In the data rows, the value 128 means zero.
Each row has a hidden score. How much does it go up from the first row of each pair to the second? 10 means little or no change, 20 a big rise and 0 a big fall. The score is a weighted sum of the row's numbers plus the product of two more (or one squared), each taken from its middle value.
[121 154  98 125 109 151 140 152 108 143 124 132 142 148 124 147 158 117  80 109 150]
[178 140 129 144 147 105 146 153 117 141 115 102 130 159  96 133 132 152 130 125 116] 8
[120 117 153 132 120 133 187 103 108 130 124 120 102 133 135 121 144 110 148 123 144]
[ 85 132 181 146 108 133 185 102 116 106 136 105 154 132 105 146 102 121 124 103 167] 9
[104 140 100  94 145 156 134 103 127 108 134  81 141  73 158 160 101  99 125 139  76]
[140 111  97 141 139 121 144 143 134 139 109 108 142 182 113 132 106 187 167 114 148] 14
[113 158  92 123 129 129 112 110 147 137 130 101 165 115 155 106 119 111 105 101 116]
[106 178  98 133 111 180  94 117 120 164 144 182 161  87  83 124 110 116 130 136  88] 9
[145 159 127 154 158 119 104 145  96 140 116 126 152 155 157 106 100 132 148 119 130]
[123 131 158 103 100  88 129 119 101 141 133 113 150  95 115 132 126 109 151 113 140] 6
[183 156 190 102 147 158 111 145 112 148 138 145 136 125 110 130 115 136  95 124 136]
[129 107 112 107 143 124  93 126 161 107 143 136 125 155 138 123 160 107 134 137 132] 8
[118 104 110 112 105 118  98 110 128 127 133 111 111 128 113 130 139 102 128  95 127]
[110 105 154 132 113  94 109 123 104 130 126 111 115 103 123 113 109 114 121 138 114] 15
[139 154 171  89 165  95 121  92 191 102 167 116 168 151 162 125 144 112 113 110 114]
[134 132  98 108 102 162 112 157 125 134 108 156 137 101 183 117  98 118 123 182 118] 11
[127 177  90 126 109 136 101 139 135 174 129 199 115  99 129 113 114 130  84 170 101]
[133 131 100  97 110 115 105 119 156 151 103 108 135 111 125 106 101  94 104 122 107] 10
[112  96 135 150 121 115 136  97 192  95 171 130 133 118 174 128 111 100 107 135  91]
[136 108 118 144 130 139 131 158 120 118 130 135 125 144  90 120 148 143 132 125 115] 10
[172 141 137 143 156 109 111 168 120  92 104 118 133 174 126 128 157 172 122 128 130]
[145 180 124 101 124 125 134 107 139 156 126 141 148 130 154 133  99 127 146 143 133] 11
[112  85 145 133 133 138 104 102 136 150 144  91 113 142  95 164 132 103 135 117 146]
[145 139 137 100 125 126 180  93 109 154 102 120 135 133 110 133 150 137 162 114 187] 18
[107 137 136 139 133 132 106 113 129 175 105  91 133 136 128 110 180 111 143 132 115]
[133  88 126 101 108 119 123  94 156 110 148 117 137 111 166 103 125  91 138 131 102] 2
[136 133  96 128 118 119 104 155 159 121 140 122 106 100 170 108 121 119 127 141 116]
[119 103 111 134  93 149 131 101 113 114 139 122 120 121 186 116 120  82  92 138 119] 12
[146 110 158 116 119 117  75 131 157 109 121 136  75 151  95  80 164 129 132 112  91]
[137 124 127 127 111 131 123 153 121 138 149 111 136 109 126 112 144 125 104 138  80] 6
[102  95 109 115 104  96 122 105 118 104 117  90 137  98 156 111 102 109 119 106 118]
[140 115 153 158 154 126 167 146 106 113 120 127 139 126 136 139 114 125 111 123 151] 9
[128 191 121 128 108 113  99 143 175 170 179 173 162 100 147 138 132  97 124 162  71]
[118 106 126 118  85 122 102 122 136 140 138 147 123 116 143 135 158 136 140 156 128] 14
[ 90 151 126 140 146 170  97 124 193  82 123 139 129 120 121 118 122 115 145 129 133]
[125  98 102 123 125 127 156 131 111 124 121 126 155 141 112 138 115 115 144 138 117] 9
[105  99 141 128 137 107 133 135 115 107 127  96 107 183 145  87 145 179 126 132 126]
[ 99 158 117 120 146 139 140 132 142 138 136 158 132 116 134  98 102 121 105 143 103] 9
[107 110 136 117 171 146 115  86 121 143 121 108 118 143 134 120 127 144 202 134 142]
[110 142 133  87  68 162 114 135 174 116 135 112 167 106 131 144 101 110 131 128 117] 4
[142 119 126 156 148 124 143 145 118 101 113 134 109 134 113 135 126 139 134  88  86]
[124 130 125  82 123 126 122 102 130 143 139 157 156 132 173 116  99 119 114 138 128] 13
[ 87 187 119  97 109  99  97 139 169 133 142 169 162 145 137 117 103 120 108 136  97]
[188 131 128 130 144 145 103 176 147 136 122 115 135 131 153 108 117 159 145 124 119] 7
[120 134 122 184 147 106 144 101 140 115 148  95 138 172 144 144 119 152 100 132 122]
[153  97 159 115 130 120 210 131  94 136 112 104 142 113 140 142 139 110 175  90 148] 4
[123 106 162 138 147  94 112 127 137 110 136 121 115 137 136 158 114  95 122 121 159]
[132 123 141 135 105 120 186  98 132 120 115 155  94 112 104 121  90 113 152 137 160] 13
[154 147 124  82 114 118 104 187 112 110 120 105 120 157  88 114 155 175  99 139 143]
[ 99 122 130 101 123 125 148 108 159 156  98 128 144 145 180 113 114 108 105  87  99] 11
[139  67 109 138 134 116 134 163 109 140  95 118 123 129 111 155  89 163 115 132 159]
[164 111 123 144  98 116 106 128 123 124  90 142 138 136 116 144 134 167 102 124 160] 14
[165  81  99 110 131 146 130 165 101 124  83 118 131 137 137 105 114 162 114 148 122]
[155 134 134 101 133 134 113 165 130 124 152 123  98 114 115  98 142 136 124 139 111] 3
[153  93 128 114 143 116 129 141 124 109  98 111 106 195 119 123 106 170 122 145 118]
[167 110 122 150 188 124 115 140 118  89 108 130  82 111 125 115 153 144 111 150 134] 8
[ 93 138 124 150 108 125 134  98 108 117 122 110 111 123 108 169 132 108 105 109 143]
[ 90 132 108  72 125 181 137 122 125 150 147 197 155 102 131 126 115 135 131 155 149] 8
[110 110 155 142 147  88 101 133 129 101 109 103 128 156 137 164 138 117 115 103 151]
[119 125 117 119 107 146 116  88 152 115 107 133 149 115 150 105 117 120 107 131  76] 13
[120  92 112 124 128 136 122 134  88  92 122 113 158 114 129 148 155 121 116  93 141]
[127 125 112 154 146 152 172 105  87 125 100 154 109 139 120 142 110 122 119 120 134] 17
[151 153 107 109 144 156 131 157 134 121 125 144 101 140 162 138 133 109 115 162 139]
[114  97 103 108 109 155 153 148 125 131 127 115 149 114 103 110 164 146 147 150 139] 12
[115 120 139 107  99 119 104  98 139  99 151 111 129 105 131  93  86 116 131 112 108]
[145 161 131 122 134 178  98 142  98 169 130 184 104 110 141 128  94 129 118 108 101] 8
[154 128  98 107 110 107 115 121 161 109 111 163 192  98 129 129 144 113 106 160 102]
[148 123 144 141 150 138 103 159 108  94  79 120 121 143 139 180  94 135 168 102 157] 9
[131 106 111 129 106 123  90 125 113  61 111 134 117 115 161 121 114 102  94 126 108]
[139 115 146 150 176 154 142 137 123 127 142 108 121 177 128 131 130 168 116 115  96] 9
[139 131 149 127 139 163 125 124 124 132 135 112 118 143 107 123 120 140 140 160 113]
[122 151 140 114 100 149  89 121 153 156 148 109 146 124 162 132 122 123  85 126  98] 10
[117 108 105  97 114  92 114 111 153 112 112 136 125  89  87 121 113 113 119 123 152]
[ 99 118 116 111 118 127 126 124 122 140 144 124 111 137 135 138 145 158  93 152 148] 11
[191 101  74 149 150 121 111 160 117 118 123 146 108 172 112 131 126 168 113 135 101]
[115 184  98 140 112 157 117 128 150 155 128 142 137 133 106  92 126 146 110 132 113] 13
[169 112 131 154 131 129 149 151 122  90 117  80 113 158 129 107 123 177 116 111 146]
[133 134 119 130 146 153 140 117 171  88 123 101 137 102 170 114 128 104  93 143 112] 9
[189 125 139 185 134 142 124 162 136 123 116 125 126 139 122 134 124 125 102 121 117]
[166 142 146 153 181 113 133 158 127 129 117 105 123 118  96 128 149 145 117 158 133] 13
[135 141 120 130 141 123 148 154 104 132 135 160 121 126 141  92 122 158  95 160 111]
[117 131 150 164 166 146 131 112 132  89 140 124 118 147 104 121 160 103 147 140 134] 8
[106 127 166 138 119 100 169 123 124 144 150 153 122 119 147 165 141  76 133  96 189]
[119 122 143 126 118 164 143 159 111 104 169 118 127 138  95 131 126 109 112 186 112] 9
[107 183 115  96 128 167 138  99 154 141 149 137 164 100 141 145 128 111 149 106 117]
[107 146 132 133 121 119 109  96 193 115 114 142 139 109 173 130 118 126 106 130 106] 15
[105 146 165 142 174 112 149  83 156 100 116 106 115 135 153 194 111  97 107 117 134]
[103 147 150 112 120 117 114 112 148 129 141 134  96  85 116 117 130 123 137 135 146] 6
[166 133  96 112 124 140 110 145 129 129 148 151 132 183 110 117 146 190 153 125 151]
[ 93 102 156 139  94 122 130  99 132 135 141  99  86 113 121 105 133 129 157  96  92] 7
[147 132  90 136 135 124 127 131  87 162 130 124 140 163 113 112 132 160 124 134 117]
[107  98 144 171 126 131 106  96 141 126 167 106 119  85 117 144 113 123 152 106 138] 6
[112 169 119 123 114 138 130 132 182 115 127 155 113  86 143 109 137  93 132 125 111]
[104 104 154 147 116 110 143 150 102 100 104 131 135 137 145 140 135 124 119 121 139] 11
[180 129 115 130 167 122 114 152 131 114 163 127 112 114 140 106 126 179 145 119 136]
[142 128 105 113 102 129 132 126 111 107 110 118 223 110 125  72 102 160 138 110  84] 13
[112 130 158  95  87  90 138 107  97 100 121 128 165 108 136  95 122 123 107 123  98]
[118 128 129 144 115  93 133 130 151 136 138 129 127 122 127 101  93 107 140 133 123] 11
[120 101 127 152 122 140 127 129 120 121 136 118 110 129 135 161 167 163 130 102 148]
[120 151 121 128 101 133 161 144 142 111  97  74 143 118 137 136 143  98 155 144 146] 12
[160 115 110 129 164 143 151 155 135 116 123 125  89 151 125 133 170 136 130 128 140]
[134 148 147  86  88 164 138 118 140 151 154 147 130 130 105  98 110 109 108 147 125] 9
[144 110 118 154 134  84 112 166 155 128 139 118 143 128 128 132 174 129 100 145 111]
[136 117 120  69 133 139 110 117 170 163 144 217 131 105 159 105 124  89 133 186 130] 13
[162 104 104 108 140 118 112 132  95 124 145 106 126 156 106 127 116 126 120 154 116]
[115 110  98 115  80 130 121 104 127 153 115 110 140 148 116 102 117 114 143 126 130] 12
[123 112 135 143 135 109 135 101 106 128 147  76 121 146 117 142 105 156 144  75 141]
[146  85 130 101 120 121 105 119 158 162 137 129 109 114 148 142 127 109 123 109 118] 8
[117 130 141  92 105 112 123 127 102 134 138 114  97 111 130  97 137 123 155 104  99]
[150 120 115 116 136 145 122 165 121 134 131 187 138 104 128  90 104 123 109 178 121] 11
[130 122 151 166  81 121 180 134 134 152 150 110 106 153 100 151 121 142 148 108 198]
[139 151 144 153 157 109 145 131 115  92 146 161 161 164 126 105 108 200 162 109 116] 14
[ 79 115 181 100  78  93 134 135 122 130 103 120 134 108 137 170 128 127 110 133 173]
[179  67 123 139 144 147 136 151 130 126 128 142 109 145 139 126 119 178 155 115 110] 6
[111  98 145 132 131 117 102 110 129 126 147 116 127 171 103 127 135 128 122 117 170]
[ 91 123 119 136 141 145 195  90 136 138 126 126 110 129 144 135 108 108 198 136 138] 10
[117 149 137 106 117 112 181 130 110 111 155 109 148 113 127 160 150 129 145 144 200]
[100  93 155 153 145 123 169 110 109  93 110 116 125 179 120 138 104 118  99 110 154] 16
[111 140 172 107 139 135 131  94 119 152 139 122 144 115 149 134 139 111 164 150 121]
[ 79 125 117  86 109 130 189 122 132  97  88 135 129 138 140 117 121 135 126 105 130] 13
[111 103 157 136  88 100 104 103 130  93 126 105 114 110 115  80 153 104 155 103 146]
[132 117 126 134 118 142 120 126 124 117 133  89 125 107 136 144 110 147 100 109 126] 9
[141 134 110 156  73 129  80 159 125 135 151 131 126 134  75 143 131 145 109 161 110]
[102 118 111 137 102 108 108  92 153 136 126 128 109 116 110 112 110 142 147 117 123] 16
[166 124 131 136 141 109 134 159 111 113 107 169 104  89 146 120 131 194 120 149 127]
[ 85 110 146 120  93 126 111 110 114 136 146 115 136 112 115 141 190 109 139 133 110] 6
[162 116 110 146 149 116 121 165 124 113 138 135 150 158 105 133 135 181 116 124 132]
[161 115 131 157 133 132 124 139 134 141 158 160 131 137 139 103 119 175 112 144 111] 11
[100 127 146 179 141  85 198 123 119  72 102 101  99 124 160 118 146 117 156 118 156]
[121 142 110 128  98 110 123 120 105 135 121 128 132 108  88  94 121 134 129 104 132] 10
[118 109  98 119 119 141 140 136 131 115 154 105 136 109 141 161 159 106 153 100 111]
[148 132 165 115 104 126 141 143 114 131 136 110 118 159 121 118 109 124 119  78 172] 15
[115 139 155  98 112 115 163  89 118 119 132 105 171 100 138 143  95 148 134 141 161]
[124 161 106 106 142 104 141 122 122  92 108 123 105 131 107 135 107 134 159 133 118] 12
[117 148 112 106 141 168 129 135  94  99 130 152  99 150 122  79 116 141 120 105 120]
[132 126 106 127 155 136 108 159 112 133 127  87  88 168  89 102 132 137 127 136 157] 10
[112 154 122 130 130 145  95 109 152 187 111 172 126 102 124 109 143 132 127 148 122]
[142 132 126 128 129 127 122 113 133 145 137 126 117 114 147 114 138 144 102 152  92] 7
[137 143 169 171 151 124 153 109 112 120 142 113 147 160 107 149 107 159 119 120 133]
[102 133 118  92 131 123 123 108 165 135 124 132 133  86 148 147 105 100 148 100 128] 6
[ 93 117  95 130 120 156 174 145 118 116 126 124 140 116 106 114 135 137 150 140 120]
[107 118 122 122 106 103 114  84 143  93 123  92 152 136 129 145 137  91 103 125 112] 14
[124 134 117 174 140 140 126 126 108  78 133 126 147 149 118 102 145 144 137 149 119]
[127 136 184 145 115 133 154 118 117 126 119 143 127 123 145 179 148 123 120 101 205] 10
[189 118 125 136 137 127 100 163 127 102 129 139 132 169 138 113 153 185 118 102 117]
[151 123 138 151 172 126 156 149 125 135  96 112 134 155 130 116 158 190 126  99 116] 16
[155 118 145 106  81  97 132 128 139  81 141 153 131 155 139 105 112 124 132 115 110]
[ 96 139 145 112 117 101 162 118 134 143 134 140 124 114 109 142 150 111 160  97 148] 9
[109 128 151 135 120 115 206 120 126 100 137 128 116 126 119 116 163 124 136  79 174]
[108 126 118 141 118 122 136 101 151 109 126 124 115 121 120 150 138 115 116 163 117] 14
[104 102 101 137 130 118 109 124 135 158 106 138 133 129 148 144 220 111 150 122 108]
[ 97 115 113 122 139 127 114 130 114 155 139 123 104 116 115 117 103 130 105 116 106] 7
[118 150 123  89  74 187 113 143 115 183 106 158 157 128 118 120 124 107 118 126 156]
[112 116 134 147 165 124 141 126 110 109 144 126 129 121 123 162 142 113  96 134 180] 5
[ 75 158 135 142 108 139 117 106  95 120 145 136 108 103 128 115 102  93 131 107 178]
[140 176 131 112 120 163 113 144 116 142 125 115 154 114 156 148 111 116 140 134 110] 6
[ 88 159 100 114 107 120 106 120 201 171 135 125 135 113 144 131 120 137 116 150 106]
[123 131 142 136 115  92 184 114 133 110 137 112 157 122 131 141 116 118 144 135 186] 6
[123 154 138 181 184 127 140 111 122  98 112 105 152 202 132 162 141 157  92 118 129]
[122 144 128 104 106  96 131 101 155 111 146 115 175 130 116 136 129 112 114 115  62] 4
[142 128 100 142 139 159 137 168 121 155 143 184 142 144 149 131 146 134 123 132 133]
[107 152 125 126 100 133 117 144 190 119  93 127 134 104 155 114 144 111 134 130 127] 15
[142 128 138 134 139 165  93 162 124 150 144 162 101 137 100 121  95 117 140 149 144]
[160 109 116 181 175 147 104 151 111 135 134 116  96 177 101 112 161 173  87 115 116] 12
[106 117 159  84 130  95 114 133 124 125 118 118 109  99 127 182 130 113 121  86 165]
[145 148 160 155 154 146 130 125 145  90 121 140 115 139 102 135 116 167 165 130 114] 13
[125 137 111 114 136 172 141 128 130 139 127 149 100 126 108 107 118 150 130 111  74]
[155 130 133 160 130  95 175 157 109 145 136 128 120 161 136 111 129 155 136 118 159] 9
[113 127 122 117  95 161 122 168 110 167 110 178 147 106 107 132 152 134 148 165 124]
[141 129 180 107 145  92 140  97 124 108 116 124 119 108 129 155 126 107 121 111 140] 14
[ 83 130 125  97 113 137  88 131 138 127 103 154 141 124 108 133 141 115 101 160 135]
[127 108 131 110 114 171 115 158 148 111  97 160 124 105 111 119 159 153 143 146 124] 9
[171 103 107 131 162 115 115 124 100 120 132 110  85 139 124 110 149 139 104 145 131]
[143 153 135 109 113 115 151 116 130 120 118 124 126 123 141 139 126 123 186 124 110] 8
[140 121 120 122  99 147 104 176  80 115  94 120 118 124 115  91 135 139 147 139 128]
[111 115 175 146 103  65 179 108 121 102 137 106 117 123 110 115 155 135 153  90 158] 10
[ 93 127 143 164 122  99 146 106  96 105 138 127 125 147 134 176 103 144 126 129 159]
[152 138  98  91 130 131 140 144 158  83 128 125  91 131 108 121 104 121 136 131 128] 6
[118 110 110 103 111  99 123 101 115  98 130 111 137 124 142  65 122 114 134 126 121]
[125 148 140 156 152 110 100 149 105 123 177 122 124 189 136 142 135 169 174 142 112] 6
[114 164 121  99 134 164 145 123 156 168 117 178 145 140 133 117 119 105 160 181 121]
[139 126 133 131  70 187 143 114 136 187 101 214 142 126 142 116 146 121 143 181 144] 14
[122 131 133  86 107 157 105 109 150 175 126 137 125 121  99 131 117 107 133 136  94]
[ 93 160 110 141 111 126 112 134 176 185 138 158 105 122 134 108 129  84 101 178  95] 11
[218 121 121 168 149 155  86 143 127 109 128 115 127 120 121 120 133 157 127 134 142]
[169 116 147 154 151 132 122 193 124 143 162 142 151 136 113 102 125 142 124 167 126] 6
[116 127 125 162 163 107 119 132 104 150 128 145  98 138 102 152 147 156 159 103 129]
[117 128 140 171 131 123 140 127 105 161 135  99 128 168 117 134 115 139 145 128 127] 10
[165  99 127 104 127 106 102 189 137 127 104 116 127 136 120  75 150 147 130 152 120]
[128 129 120  91 126 147 102 127 129 127 112 107 109  99 198 127 147 136 141 118  95] 11
[149  91  68 137 156 117  78 186 107 132 119 113 121 142  98 129 129 148 114 137 135]
[129 136 144 112 137 120 141 116 110 125 140 107 113 127 114 128 123 151 154 173 113] 14
[130 173 107 104 145 127 153 135 136 157 128 160 144  78 131  79 130 114 139 154 108]
[ 93 164 117 130 114 128 113 119 162 155 133 126 155 135 135 148 144 105 171 106 116] 7
[158 143 147 148 156 139 138 126 129 105 122  97 113 176 122 110 125 146 145  94 124]
[ 94 106 125 104 140 133  89 111 121  85 172  93 141 109 152 105 121 109 108 113 134] 6
[ 98 111 156 116 116 137 136 111 125 121 104 114 127 123 123 140 126 130 143 111 130]
[206 136 124 112 163 143 137 180  93 144 137 124 106 155  95 124 127 155 106 130 102] 8
[117 158 136 134 106 104 126 126 140 114  96  84 138 103  89 141 103  98 120 139  80]
[124 151 131 128 149 110 105  87  96 115 133 140 114  92 117 109 103  88 118 111 119] 17
[125 105  99  98 122 101 147 149 124  99 109 123 170 105 138 131 105 130 132 100  83]
[132  99 150 138 148  78  94 119 147 134 136 105  91 103 154 118 117 135 152  99 118] 15
[115 115 146 161 133 132 161 126 110 135 115 115 129 130 132 196 121 124 101 109 142]
[ 95 146 116 139 110 132 155 108 155 150 143 131 113  87 159 121 155 133 160 122 122] 10
[122 153 146 105 102 170 111 105 113 181 132 165 134 120 118 100 145 110  77 151 149]
[107  87 114 138 144 130 146 142 137 140 122 116 126 129 127 147 118 154 194 105 145] 2
[159 123 122 138 137 120 143 125 130 114 111 117 113 130 133 126 132 131 151  83 131]
[105 113  99  96 127 119 114 131 127 133  76 104  97 118 169 115 184 112 144 140 148] 19
[159 145 105 114 111 110  97 184 140 131 146 141 118 103  90 134 115 125 136 184 141]
[170 117 154 151 158  81  90 167 112 144 162 139 137 155 126 135 125 182 153 151 139] 12
[119 110 123  96 106  92 128 135 166 112 109 108 113 101 129 137 154 111  87 110  96]
[112 162 102 112 117 113 115  99 168 105 133 130 177 109 135 133  98  90  97 116  80] 11
[127 134 139 118 114 104 192 150 126  78 159 112 131 113 157 131 100 137 184 123 162]
[136 128 122 160 175 133 106 140 100 127 142 129 178 145 134 152  92 156 126 143 107] 16
[118  77 101  70 106 105 107 121 111 131 120 133 110 142 116 113 105 129 104  88 125]
[108 117 100 127 124 100 129 124 130  82 123 118 124 136 193  94 126 114 132 139 119] 10
[ 94 143 103 124 116 136 113 145 127 119 119 140 121 112 139 136 163 125 127 124  78]
[ 98 114 118 106 146 130 131 119 126 115 113 120  93 160 154 145 165 114 108 104 114] 14
[140 100 117 121 102 114 142 121 100 149 141  99 111 146 120 119 110 152 132 137 114]
[120  86 137 187 157 117 137 129 124 133 147 132 114 170 165 124 130 140 126 152 112] 9
[112 118 132 150 134 131 153 131  78 105  86  99 105 104 126 188  83 102 120 135 136]
[127 130 142 134 118 121 121 132 108 130 100 116 172  92 127  36  89 100 137 114 110] 10
[150 121 110 129  83 126 105 106 148 119 136 123 163 126 109  83 112 130 133 118 119]
[123  95 136 133 114 103 131 142 132 110 133 101 133 138 149 103 126 117 145 129 129] 8
[110 141 192 149 114 137 122 103 106 133 146 121 116 134 139 200 109  92 153 113 167]
[ 89 123 149 122 124 164 116 144 118 184 110 186 119 107 135 134 126 137 127 191 142] 13
[138 105 125 109 107  82 127  88 112 118 131 132 124 161 127 140 113 137 121 103 136]
[125 123 141 140 112 145 179 103 169 124 160 130 106 135 150 175  92 106 154 101 197] 3
[ 95 138 162 106  94 129 176 119 114  98 147 126 132 126 130 126 138 130 167 127 134]
[137 119 122 132 151 172  97 138 148 140 114 157 114 102 134 125 134 147  98 205 121] 17
[142  97 138 109 124 110 116 121 126  98 101 109 115 114 153 100 116 129 101 104 107]
[110 117 151 101 118 193 139 125 102 179 117 184 178 121  94 119 124 105 105 176 118] 10
[116 150 107 120 104 163 114 119 127 155 146 182 161 135 148 113 155 118  73 146 145]
[176 154 154 109 119 149 158 102 123 172 151 142 116 144 124 130 126 144  97 137 140] 10
[112 212 145 113 115  96 117 114 146 147 134 137 168  85 144 134  99 109 103 148 121]
[157 145 126 153 170 100 133 166 124 144 120 132  81 139 128 105 161 175 134 130 111] 8
[135 129 124 123 161 120 178 109 135 126 148 134 123 115  94 139 133 122 155  82 187]
[107 134 160  83 122 118 137 134 127 116 133 109 120 133 131 106 120  83 128 111 126] 11
[ 98 134 125 118  85 117  97 110 106 138 119 123 136  86 132 120 140 114 111 118 115]
[120 145 123 107 104 187 113 104 111 165 145 155  95 100 130 103 129 113 137 209 103] 11
[119 142 119 133 113 131 134 150  92 110 132  91 122 110  76 107 112  91 141 131 149]
[135 128 131 117 162 125 113 131  96 144 133 145 117 112 113  87 170  92 121 163 106] 11
[118 111 110 120 109 123 170 118 121 130 149 152 105 146 107 110 138 118 186 130 112]
[141 158  88 140 106 182 107 179 135 177 159 174 107  96 128  74 117 123 143 169 112] 8
[172 146 110 168 178 136 118 143 133 111 135 115 112 164 116 133 112 184 131 116 112]
[125 108 147 134 168 129 155 122 142  90 158 143 105 141 124 175 129 110  80 102 165] 6
[108 147 123 114 132 125 118 125 120  83 160  89 124 101 146 116 111 111 117 115  87]
[123 147 143 130 117 151 153 118 128 171 128 138 107 111 165 109 150 131 125 121 139] 15
[100 145 110 112  95  93 124 130 130  93 104 134 125 117 135 130 168 113 107 116 112]
[146 118 107 157 140 153 129 167 118 126 143 124 145 145 137 102  91 162 127 118  96] 6
[128 125 180 105 118 125 197 144 125 125  93 106 119 161 166 113 173 109 108 124 149]
[157  96 151 133 130 124 129 136 132 100 149 158 132 182 133 137 144 182 134 133 112] 1
[120 139 115 117 133 162 109 169 108 147 128 129 126 106  98 115 191 126 112 146 125]
[124 161 121  93 138 141 147 116 132 219 137 182 129 139 150 124 143  99 115 184 125] 14
[113 143 121 137 105 173 122 110 149 162 104 194 135 116 113 138 101 113 124 165 142]
[ 92 130 107 105  95 149 127 108 138 100 109 110 145 105 172 141 124  79 102 127 104] 6
[155 148 153 121 129 162 132 134 114 171 131 178 120 134 102 141 152 106 116 152  80]
[144 123 141 106 134 132 103 113 165 146 122 122 127 138 122  85 134 148 138 131 109] 14
[191 128  94 175 146 152 122 157 121  97 140 148 134 142 150 140 136 144 140 136 107]
[107 119 108 121 117 150 111 132 164 139 137 125 106 126 160 130 141 116 134 122 104] 12
[126  91 146 171 155 124 139 109 108 128 113 155 110 147 132 130 113 132 103  93 119]
[126 136 129 185 145 111 157 141 137 118 146 131 133 166 119 109 155 145 147 157 131] 6
[132 101 124 104 125 140 117 122 100  57  74 107 143  89 116 131  99 103 125 101 166]
[106  70 110  79  95 123 106 120  99 117 129 118 125 101 105 106 122 131 104  95 117] 7
[124 139 128 103 158 143 133 156 100 154 134 176 141  72 127 123 128 128 123 202 122]
[107 106 116 137 172 132 144 140 167  76 156 120 107 163 136 149 128 148 113 113 144] 7
[153 106 116 137 152 111 147 151 107 113 175  99 101 132 109 118 131 124 157 118 110]
[104 118 135 133  74 134 127 155 148 113 149 118 131 122 113 133 158 141 113 143 106] 11
[161 166 140 181 181 120 117 168 126 120 114 128 122 173 133 155 114 159 150 114 131]
[138 129 153 150 146 105 138 119 121 145 129 148 103 181 132 121 114 180 131 117 140] 13
[132 148 122 179 144 126 158 127 122  83 127  85 134 166 125 157 125 163 142 123 201]
[145 129 138 173 130 131 116 172 115 135 107 127 145 130 113 116 117 161 178 141 126] 8
[142  93  95 125 125 107  98 131 113 155  91 124 132 137 108 137  90 141 128 165  79]
[154 124 131 145 147 145 119 150  98 115 125 108 131 158 127 166 119 124 112 144  98] 4
[170 131 129 113 146 149 142 159 157 128 120 142  99 141 122 149 125 132 141 174  94]
[125 129 118 121 131 142 125 130 162 146 119 138 137 138 160 133 147 125 116 131 116] 13
[114 169 101  99 121 176 126 147 120 183 138 205 110 118 133 118 178 118 116 147  85]
[129 109 146 103 127  94 146 121 111 132 116 118 112 114 151 116 149 104 189 141 146] 8
[112 111 123  95 122 107 107 112 123  57 136 114 129 102 129 121 154 112 109 109 132]
[ 84 158 127  90 133 113  95 104 113  94 144  87 159 136 127 113  99 132 133 123 123] 15
